In the data rows, zero lies at 7.5, halfway between 7 and 8.
What is the hidden score of each row? Scores go from 0 to 20, and 10 is about the middle. The score is a weighted sum of the row's numbers plus the product of two more (or one squared), each taken from its middle value.
array([11,  4, 11,  8, 10, 10, 11,  6,  6,  7,  4,  7, 10,  9,  8,  9,  8,  8,
        9,  4, 10, 11, 10,  9]) -> 7
array([ 8,  4,  7,  9,  7, 10,  5,  7,  2, 12,  8,  4,  9,  7,  9, 10,  4,  7,
       14,  9, 11, 11,  9, 11]) -> 11
array([ 8,  8,  8,  7,  9,  7,  8,  7,  8,  5,  7,  6,  8,  9,  8,  8,  9, 10,
        8,  6,  9,  8,  7,  9]) -> 6
array([5, 7, 7, 7, 8, 9, 8, 8, 5, 9, 8, 5, 6, 7, 8, 8, 8, 8, 8, 9, 6, 8, 6, 8]) -> 7
array([ 8,  8,  7,  7,  6,  6,  7, 10,  8,  8,  7,  8,  8,  7,  7,  7,  7,  8,
        8,  8,  9,  7,  7,  6]) -> 13
array([10,  7,  8,  1,  9,  6, 10,  5,  9,  3,  7,  6,  7,  9,  6,  7,  9,  8,
        7,  5,  7, 12,  6, 10]) -> 8
array([ 4,  8,  6, 11,  5,  7,  5,  9,  7, 10,  9,  8,  6,  7,  8,  7,  6,  5,
        7, 10,  6,  5,  8,  6]) -> 11
array([ 4, 11,  7,  8,  4,  4,  3,  9, 11,  7, 12,  9,  4,  4,  5,  4,  6,  7,
        5, 13,  4,  6,  4,  7]) -> 10
array([ 5, 11,  7,  7,  5,  3,  3,  8, 11,  7, 12,  8,  5,  4,  6,  4,  7,  6,
        5, 10,  4,  4,  3,  5]) -> 12
array([10,  3,  7, 12, 10, 13,  9,  6,  4, 12,  5,  3, 12,  9, 11, 11,  5,  7,
       14,  7, 13, 10, 12, 10]) -> 13
array([ 3, 10,  6, 10,  4,  8,  5,  8,  8, 10,  9,  7,  6,  6,  8,  6,  7,  5,
        4, 11,  5,  4,  7,  6]) -> 9
array([13,  5,  9,  8, 11, 12, 13,  4,  6,  9,  2,  9, 13, 11, 11, 13,  9,  9,
        7,  2, 11, 11, 11,  9]) -> 7
array([ 3, 10,  8, 10,  6,  6,  4, 10,  9,  9, 10,  9,  7,  5,  7,  5,  8,  6,
        5, 10,  6,  3,  6,  3]) -> 11
array([8, 6, 7, 9, 8, 8, 8, 7, 5, 8, 6, 7, 8, 9, 9, 8, 7, 8, 9, 7, 8, 9, 8, 9]) -> 10
array([ 5,  9,  8, 10,  3,  9,  5,  7, 10, 11, 11,  7,  6,  5,  7,  6,  8,  7,
        4,  9,  3,  8,  6,  9]) -> 8
array([ 5, 11,  7,  7,  6,  4,  6,  8, 10,  4,  8, 11,  8,  3,  6,  5, 11,  6,
        4,  8,  5,  1,  7,  4]) -> 14
array([ 5,  9,  7,  8,  7,  7,  6,  8,  7,  8,  9,  9,  6,  6,  7,  8,  8,  7,
        7, 10,  7,  5,  7,  7]) -> 5
array([ 5, 12,  7,  6,  5,  3,  4,  9, 13,  5, 11,  9,  3,  4,  5,  2,  8,  6,
        7, 12,  3,  4,  3,  3]) -> 13
array([8, 7, 9, 5, 9, 8, 9, 6, 8, 6, 7, 7, 8, 9, 9, 7, 8, 9, 9, 5, 8, 9, 8, 9]) -> 10
array([11,  6,  8,  2, 11,  5, 11,  5,  7,  3,  7,  9,  9,  8,  7,  9,  9,  8,
        9,  5,  8, 10,  6,  8]) -> 16
array([13,  3,  7,  9, 12, 11, 11,  5,  4,  9,  2,  6, 14, 10, 11, 12,  8,  7,
       11,  3, 12, 11, 14, 10]) -> 10
array([ 4, 14,  7,  6,  4,  3,  4, 11, 13,  5, 11, 11,  3,  2,  5,  2,  7,  7,
        2, 10,  2,  5,  4,  5]) -> 9
array([ 6, 11,  9,  6,  6,  3,  6,  8, 13,  3, 10, 10,  6,  5,  6,  3, 10,  6,
        3,  9,  4,  4,  6,  3]) -> 14
array([ 7,  9,  9,  7,  7,  9,  8,  6,  7,  7,  8,  7,  5, 10,  8,  8,  7,  8,
        7,  8,  7,  8,  7,  9]) -> 8
array([ 4, 14,  6,  5,  5,  2,  5, 10, 13,  5, 11, 12,  3,  3,  4,  2,  8,  7,
        3, 10,  2,  4,  2,  4]) -> 9
array([7, 7, 7, 8, 8, 9, 8, 6, 6, 7, 6, 6, 7, 7, 7, 8, 8, 7, 9, 6, 8, 8, 6, 7]) -> 4
array([10,  7,  9,  3,  9,  7,  8,  7, 11,  3,  7,  9,  7,  9,  7,  6,  9,  8,
        6,  5,  8,  8,  6,  7]) -> 6
array([7, 7, 8, 7, 7, 8, 8, 8, 8, 9, 8, 6, 7, 8, 8, 8, 9, 7, 8, 8, 8, 8, 6, 8]) -> 13
array([11,  6,  8,  8,  8,  7, 10,  7,  7,  6,  4,  6,  9,  9,  9, 10,  8,  9,
        9,  4,  9, 11,  7,  7]) -> 12
array([ 2, 11,  7,  8,  2,  4,  4,  8, 12,  6, 12,  9,  2,  2,  5,  2,  7,  5,
        6, 10,  2,  3,  3,  6]) -> 6
array([12,  7, 11, 12,  7,  9, 12,  5, 11,  8,  3,  8, 13,  9,  9,  9, 10,  9,
        5,  3,  9, 10, 10,  8]) -> 14
array([12,  9,  9,  3,  9,  8, 11,  6, 12,  2,  5,  9,  9,  8,  6,  7,  9,  9,
        6,  4,  7, 11,  9,  9]) -> 10
array([ 8,  7,  7,  8, 10,  8,  6,  7,  6, 10,  9,  6,  6,  8,  8, 10,  6,  7,
        9,  7,  9, 10,  8, 10]) -> 7
array([8, 7, 8, 8, 8, 8, 9, 8, 9, 6, 6, 8, 8, 8, 8, 6, 9, 8, 7, 6, 7, 7, 8, 8]) -> 11
array([ 8, 10,  9,  4,  7,  5,  8,  7, 11,  3,  9, 10,  5,  6,  6,  5, 10,  9,
        4,  8,  5,  5,  6,  6]) -> 10
array([10,  5,  8, 11,  9, 10,  9,  7,  7,  9,  5,  7, 10,  9, 10, 10,  7,  8,
        7,  7, 10,  9,  9,  7]) -> 10
array([ 4,  8,  6,  8,  5,  7,  4,  9,  6, 10, 10,  7,  7,  7,  6,  7,  8,  6,
        7, 11,  7,  5,  9,  7]) -> 14
array([9, 7, 8, 9, 8, 9, 8, 8, 8, 7, 7, 9, 7, 9, 8, 8, 7, 7, 8, 7, 8, 8, 9, 9]) -> 13
array([ 9,  6,  9, 13,  7, 10, 10,  6,  8, 11,  4,  7, 12,  7, 10,  8,  9,  8,
        5,  7, 10,  8,  9,  7]) -> 10
array([ 7,  7,  6,  9,  9,  9,  7,  9,  5, 10,  8,  6,  8,  8,  7,  9,  5,  7,
        9,  9, 10,  9,  8,  8]) -> 10
array([8, 8, 8, 7, 8, 6, 8, 8, 8, 7, 8, 7, 8, 7, 8, 8, 8, 7, 7, 8, 7, 7, 7, 9]) -> 11
array([ 8,  6,  6, 12,  7, 10,  8,  7,  7, 12,  8,  5,  9,  8,  9,  9,  6,  8,
        9,  8,  8,  9,  8, 10]) -> 11
array([ 7,  6,  7,  8,  8,  7,  7,  8,  5,  9,  8,  7,  6,  8,  8, 10,  7,  7,
        7, 10,  8,  7,  9,  7]) -> 13
array([ 9, 11,  9,  0,  6,  5, 10,  8, 12,  2,  8, 11,  5,  7,  4,  5, 12, 10,
        3,  5,  3,  9,  2,  7]) -> 7
array([12,  3,  9,  9, 11, 12, 12,  6,  5,  7,  2,  6, 12, 12,  9, 12,  8,  9,
        7,  4, 11, 12, 11,  9]) -> 9
array([ 6,  9,  6,  6,  7,  8,  6,  8,  8,  7, 10,  8,  5,  7,  7,  6,  8,  9,
        6,  7,  6,  7,  7,  8]) -> 8
array([ 5, 10,  5,  3,  8,  3,  4,  8,  8,  7, 10,  9,  5,  7,  6,  6,  8,  6,
        8, 10,  7,  5,  8,  6]) -> 10
array([ 8,  7,  9,  6,  8,  9,  8,  7,  8,  7,  8,  7,  6, 10,  6,  8,  8,  8,
        8,  8,  7, 10,  6,  9]) -> 10
array([ 4, 14,  6,  5,  3,  2,  4,  8, 13,  5, 11,  9,  3,  2,  4,  2,  9,  6,
        4, 11,  3,  4,  3,  5]) -> 7
array([ 7, 10,  8,  7,  6,  4,  7,  9, 12,  7,  9, 11,  8,  5,  7,  5,  9,  7,
        4,  8,  6,  3,  9,  4]) -> 12
array([ 4,  9,  7,  8,  5,  4,  4, 11,  9,  8,  9,  9,  7,  5,  7,  4,  9,  6,
        6, 10,  6,  2,  7,  3]) -> 13
array([11,  2, 10,  9, 12, 11, 11,  5,  4, 10,  3,  5, 13, 11, 10, 11,  7,  9,
       10,  5, 12, 10, 13,  9]) -> 10
array([10,  3,  8, 11,  8, 10,  9,  7,  4, 10,  4,  4, 11,  8, 11, 12,  7,  7,
       11,  6, 13,  9, 11,  9]) -> 9
array([8, 9, 8, 7, 9, 8, 8, 7, 7, 7, 7, 7, 8, 8, 8, 8, 7, 8, 8, 6, 7, 7, 8, 7]) -> 8
array([10,  4,  9,  9, 10, 10, 10,  5,  5,  9,  5,  7, 10,  9,  9,  9,  6,  9,
       10,  4, 10, 10,  8,  8]) -> 10
array([ 8,  5,  7, 12,  8, 10,  8,  7,  5, 11,  7,  5, 10,  9, 10, 11,  6,  8,
       11,  9, 10, 10,  9,  8]) -> 12
array([ 5, 10,  7,  6,  5,  6,  5,  9,  8,  7, 10,  8,  6,  7,  7,  6,  9,  7,
        8, 11,  5,  4,  6,  6]) -> 10
array([10,  5,  9,  8,  9, 10, 10,  6,  7,  8,  5,  7, 10,  9,  8, 11,  8,  9,
        8,  4, 10, 12, 10,  8]) -> 9
array([ 8,  7,  5, 12,  7,  9,  5,  7,  5, 12,  8,  6,  8,  6,  8, 10,  6,  7,
        9, 10,  9,  7, 10,  8]) -> 9
array([ 6,  8,  6,  7,  6,  6,  7,  8,  7,  9, 10,  9,  6,  6,  5,  6,  8,  6,
        7,  9,  6,  7,  7,  6]) -> 19
array([10,  6,  9,  7,  9, 10, 10,  7,  7,  6,  6,  8,  9,  8,  8,  8,  7,  9,
        8,  6,  9, 11,  8,  7]) -> 14
array([ 8,  8,  8,  3, 10,  7,  9,  5,  7,  4,  8,  7,  7, 10,  8,  7, 10,  9,
        8,  6,  8,  9,  7,  7]) -> 10
array([11,  8,  8,  0, 12,  5, 11,  5,  7,  3,  6,  8,  8, 10,  6, 10,  8, 10,
        7,  2,  8, 12,  7, 10]) -> 7
array([ 5,  7,  5, 11,  8,  6,  6,  8,  4, 13,  8,  4,  9,  6,  9, 10,  5,  5,
       10,  8,  9,  5,  9,  6]) -> 11
array([8, 6, 7, 7, 9, 8, 7, 7, 8, 5, 7, 8, 7, 8, 7, 7, 7, 9, 8, 8, 8, 8, 7, 6]) -> 13
array([11, 10, 10,  4,  8,  6, 11,  6, 11,  2,  7, 10,  7,  8,  6,  5,  9, 11,
        5,  4,  6,  9,  7,  8]) -> 7
array([12,  4, 10,  8, 10, 13, 13,  5,  5,  9,  2,  6, 13, 12,  9, 14,  9,  7,
       10,  2, 12, 10, 14,  9]) -> 13
array([ 8,  4,  6, 10,  9, 11,  8,  6,  4, 11,  7,  3, 10,  8, 10, 11,  6,  8,
       13,  8, 12, 10,  9,  9]) -> 8
array([ 7,  6,  6, 12,  6,  9,  6,  8,  5, 12,  7,  6,  9,  8, 10,  9,  5,  6,
        8,  9, 10,  6,  8,  8]) -> 10
array([6, 7, 6, 9, 9, 6, 7, 8, 6, 9, 7, 7, 7, 7, 7, 8, 7, 8, 8, 8, 8, 7, 8, 7]) -> 8
array([10,  6,  9,  9, 11, 10,  8,  7,  6,  8,  5,  6, 11,  9,  8,  9,  6,  7,
       10,  5, 12,  9, 10,  8]) -> 8
array([12,  3,  9,  7, 13, 11, 13,  5,  5,  9,  2,  7, 12, 10, 10, 12,  9,  9,
        9,  3, 12, 11, 12, 10]) -> 8
array([ 5,  8,  6,  6,  6,  8,  5,  8,  6,  8, 10,  6,  5,  8,  6,  7,  7,  8,
        8, 10,  5,  6,  7,  9]) -> 7
array([ 8,  7,  7,  6, 10,  8,  7,  8,  6,  6,  8,  7,  7,  8,  8,  8,  6, 10,
        8,  8,  8,  8,  6,  9]) -> 8
array([11,  6,  8,  4, 11,  6,  9,  6,  7,  4,  4,  8,  9,  9,  8, 10,  8,  8,
        8,  4,  9,  9,  8,  8]) -> 7
array([ 6, 10,  8,  8,  6,  3,  6,  9, 11,  6,  8, 11,  8,  7,  7,  5,  9,  6,
        5,  9,  5,  3,  7,  2]) -> 14
array([13,  4, 10,  8, 11, 11, 11,  6,  5,  9,  2,  7, 12, 11,  9, 11,  8,  7,
        8,  3, 12, 11, 11,  8]) -> 10
array([ 7,  7,  5, 10,  6,  9,  5,  8,  4, 11,  8,  4,  7,  8,  8, 11,  5,  7,
       11, 10,  8,  8,  7,  9]) -> 10
array([ 7,  8,  9,  6,  7,  7,  8,  8,  9,  6,  9,  9,  6,  8,  7,  7, 10,  9,
        6,  7,  7,  7,  7,  9]) -> 5
array([ 8,  5,  6, 10,  8,  9,  8,  8,  4, 11,  5,  5,  9,  9,  8, 10,  4,  7,
       13,  7, 11,  9, 11,  8]) -> 18
array([ 6,  8,  6,  6,  6,  7,  4,  9,  7,  7, 10,  8,  5,  8,  6,  6,  8,  6,
        7,  9,  5,  5,  6,  8]) -> 7
array([13,  4,  9,  7, 12, 10, 12,  5,  4,  9,  3,  7, 13, 12,  9, 12,  8,  8,
        9,  3, 12, 11, 13,  8]) -> 11
array([ 6, 12,  6,  5,  4,  3,  5,  7, 12,  5, 12, 11,  3,  5,  4,  2,  8,  9,
        5,  9,  4,  5,  4,  7]) -> 11
array([11,  5,  9,  6, 11,  9, 10,  5,  6,  6,  5,  7,  9,  9, 10,  9,  8, 10,
        8,  4, 10, 11,  8, 10]) -> 7
array([ 3, 14,  7,  8,  1,  5,  4,  8, 14,  7, 13, 10,  4,  4,  4,  2,  6,  7,
        5, 11,  2,  4,  2,  6]) -> 9
array([ 7,  7,  5,  9,  7,  8,  7,  8,  6, 10,  8,  6,  7,  6,  8,  8,  7,  8,
        8,  9,  7,  8,  8,  7]) -> 13
array([ 9,  7, 10,  4, 10,  8,  9,  6, 10,  4,  6,  8,  7,  8,  7,  6,  8,  8,
        7,  6,  8,  7,  8,  8]) -> 6
array([ 8,  6,  6, 12,  7, 10,  6,  7,  5, 12,  7,  6,  9,  7, 10, 11,  6,  6,
       10,  8,  9,  9, 10,  9]) -> 9
array([8, 6, 8, 9, 8, 8, 9, 6, 6, 8, 6, 7, 9, 7, 9, 9, 7, 7, 7, 6, 9, 7, 8, 7]) -> 13
array([7, 8, 7, 7, 6, 7, 6, 6, 9, 7, 9, 7, 6, 7, 8, 6, 8, 8, 5, 9, 5, 6, 8, 7]) -> 15
array([10,  5,  8, 11,  9, 11, 11,  6,  7,  9,  4,  8, 11,  9,  9, 10,  7,  9,
        8,  5, 11, 10, 10,  9]) -> 8
array([ 9,  9, 10,  3, 10,  4, 10,  7, 11,  0,  5, 13,  9,  7,  7,  4, 12,  7,
        3,  3,  8,  5,  7,  3]) -> 15
array([ 9,  9, 11,  5,  9,  5,  8,  5, 11,  3,  7,  8,  6,  8,  6,  6, 10,  9,
        4,  6,  6,  7,  6,  6]) -> 5
array([9, 8, 8, 8, 8, 8, 9, 7, 7, 5, 7, 8, 8, 8, 6, 8, 7, 8, 7, 7, 7, 8, 7, 7]) -> 12
array([ 6, 12,  9,  4,  6,  3,  6,  9, 11,  2, 10, 11,  4,  6,  5,  4, 10,  6,
        3, 10,  3,  4,  4,  4]) -> 9
array([11,  7,  9,  5,  9,  9, 11,  6,  8,  2,  5,  7,  9,  9,  6,  9,  8,  9,
        8,  4,  8, 12,  6,  8]) -> 8
array([ 8,  4,  7, 13,  9, 11,  7,  7,  5, 13,  6,  5, 11,  8, 11, 11,  6,  6,
        9,  8, 10,  7, 10,  9]) -> 9
array([ 7,  7,  4, 10,  8,  9,  6,  9,  5, 11,  8,  6,  7,  6,  7,  9,  5,  5,
        8,  9,  8,  5,  9,  5]) -> 12
array([ 7,  6,  6, 12,  8,  9,  6, 10,  6, 11,  7,  7,  9,  6, 10,  9,  7,  5,
        8,  9,  9,  6,  9,  8]) -> 12
array([11,  4,  9, 10,  9, 10, 10,  7,  4, 10,  4,  5, 10, 10, 10, 11,  6,  8,
       10,  6, 12, 10, 10,  9]) -> 11
array([7, 9, 7, 7, 6, 7, 6, 8, 8, 9, 8, 8, 6, 8, 8, 6, 9, 8, 7, 8, 6, 6, 9, 7]) -> 11
array([ 9,  7,  9,  7,  9, 10, 10,  5,  8,  6,  6,  7,  8,  8,  8,  7,  7,  8,
        7,  5,  8, 10,  8,  9]) -> 5
array([ 8,  7,  6, 10,  8,  9,  9,  9,  4,  8,  7,  8,  7,  7,  8,  8,  6,  7,
        7,  9,  9,  8,  8,  8]) -> 14
array([10,  5,  9,  5, 11,  7, 11,  7,  6,  7,  4,  7,  9,  9,  9,  8,  7,  7,
        9,  5, 11,  9,  7,  9]) -> 16
array([ 7,  8,  7,  8,  6,  6,  7,  9,  7,  8,  8,  8,  9,  7,  9,  6,  8,  8,
        6, 10,  7,  5,  8,  6]) -> 18
array([5, 7, 8, 8, 8, 5, 6, 9, 7, 6, 8, 8, 6, 7, 8, 7, 7, 6, 7, 9, 7, 5, 8, 7]) -> 9
array([ 5, 11,  7,  6,  6,  5,  6,  9, 11,  6, 10,  9,  4,  6,  5,  5,  8,  8,
        5, 10,  5,  5,  6,  6]) -> 8
array([ 5,  9,  7,  7,  5,  6,  5,  9,  6,  9, 10,  6,  4,  6,  8,  6,  6,  7,
        7, 10,  5,  7,  8,  7]) -> 13
array([ 5,  8,  7,  6,  6,  7,  6,  7,  7,  7, 10,  8,  5,  7,  7,  7,  8,  8,
        6,  8,  5,  5,  7,  7]) -> 17
array([6, 7, 7, 6, 7, 8, 6, 9, 8, 7, 9, 9, 6, 8, 6, 8, 7, 7, 6, 8, 5, 8, 6, 9]) -> 8
array([10,  8, 10, 10,  8, 10,  8,  7,  9,  9,  6,  7,  9,  7,  9,  8,  8,  8,
        7,  8,  7, 11,  8,  9]) -> 18
array([7, 6, 8, 5, 6, 9, 8, 9, 7, 8, 9, 7, 6, 9, 6, 6, 8, 8, 7, 7, 6, 8, 7, 9]) -> 10
array([10,  7,  9,  5,  9,  6,  8,  7,  8,  6,  6, 10, 11,  9,  8,  7,  7,  7,
        8,  4,  9,  6,  7,  7]) -> 11
array([ 8,  5,  7,  8,  9,  7,  9,  7,  8,  6,  7,  8,  7,  9,  8,  9,  7,  7,
        7,  7, 10,  9,  7,  9]) -> 8
array([11,  5,  9,  9, 11, 11, 12,  7,  5,  8,  3,  6, 12, 10,  9, 10,  8,  7,
        9,  5, 12, 11, 12,  9]) -> 13
array([ 6,  8,  6,  9,  5,  7,  6,  8,  6,  8, 10,  6,  7,  7,  7,  7,  7,  7,
        9,  9,  6,  7,  6,  8]) -> 13
array([ 9,  7,  7,  5,  8,  8,  8,  7,  8,  6,  8,  8,  7,  7,  8,  8,  7, 10,
        7,  4,  7, 10,  6,  8]) -> 15
array([9, 7, 8, 8, 9, 6, 9, 8, 6, 7, 6, 7, 8, 8, 9, 8, 7, 8, 7, 6, 9, 9, 7, 8]) -> 10
array([ 7,  8,  6, 11,  7,  7,  7,  9,  4, 10,  8,  7,  8,  7,  8,  8,  7,  8,
        9,  8,  7,  8,  8,  8]) -> 11
array([ 5,  8,  6, 10,  4,  9,  4,  9,  6, 13, 10,  6,  7,  6,  9,  7,  5,  5,
        8, 10,  8,  5,  9,  7]) -> 11
array([ 8,  7,  9,  5,  8,  8,  8,  7,  8,  6,  8,  7,  8,  8,  7,  7,  7,  8,
        7,  6,  7, 11,  5,  9]) -> 10
array([11,  3,  7, 10, 11, 13, 11,  5,  3, 10,  4,  5, 14, 12,  9, 13,  7,  8,
       11,  4, 13, 10, 13, 10]) -> 9
array([ 4, 14,  6,  7,  1,  3,  2,  8, 13,  7, 12, 10,  4,  3,  5,  2,  5,  7,
        5, 12,  2,  5,  3,  6]) -> 11
array([ 9,  7,  9,  7,  9,  9, 10,  6,  8,  7,  7,  9,  8,  8,  7,  7,  7,  9,
        8,  7,  9, 10,  8,  8]) -> 8
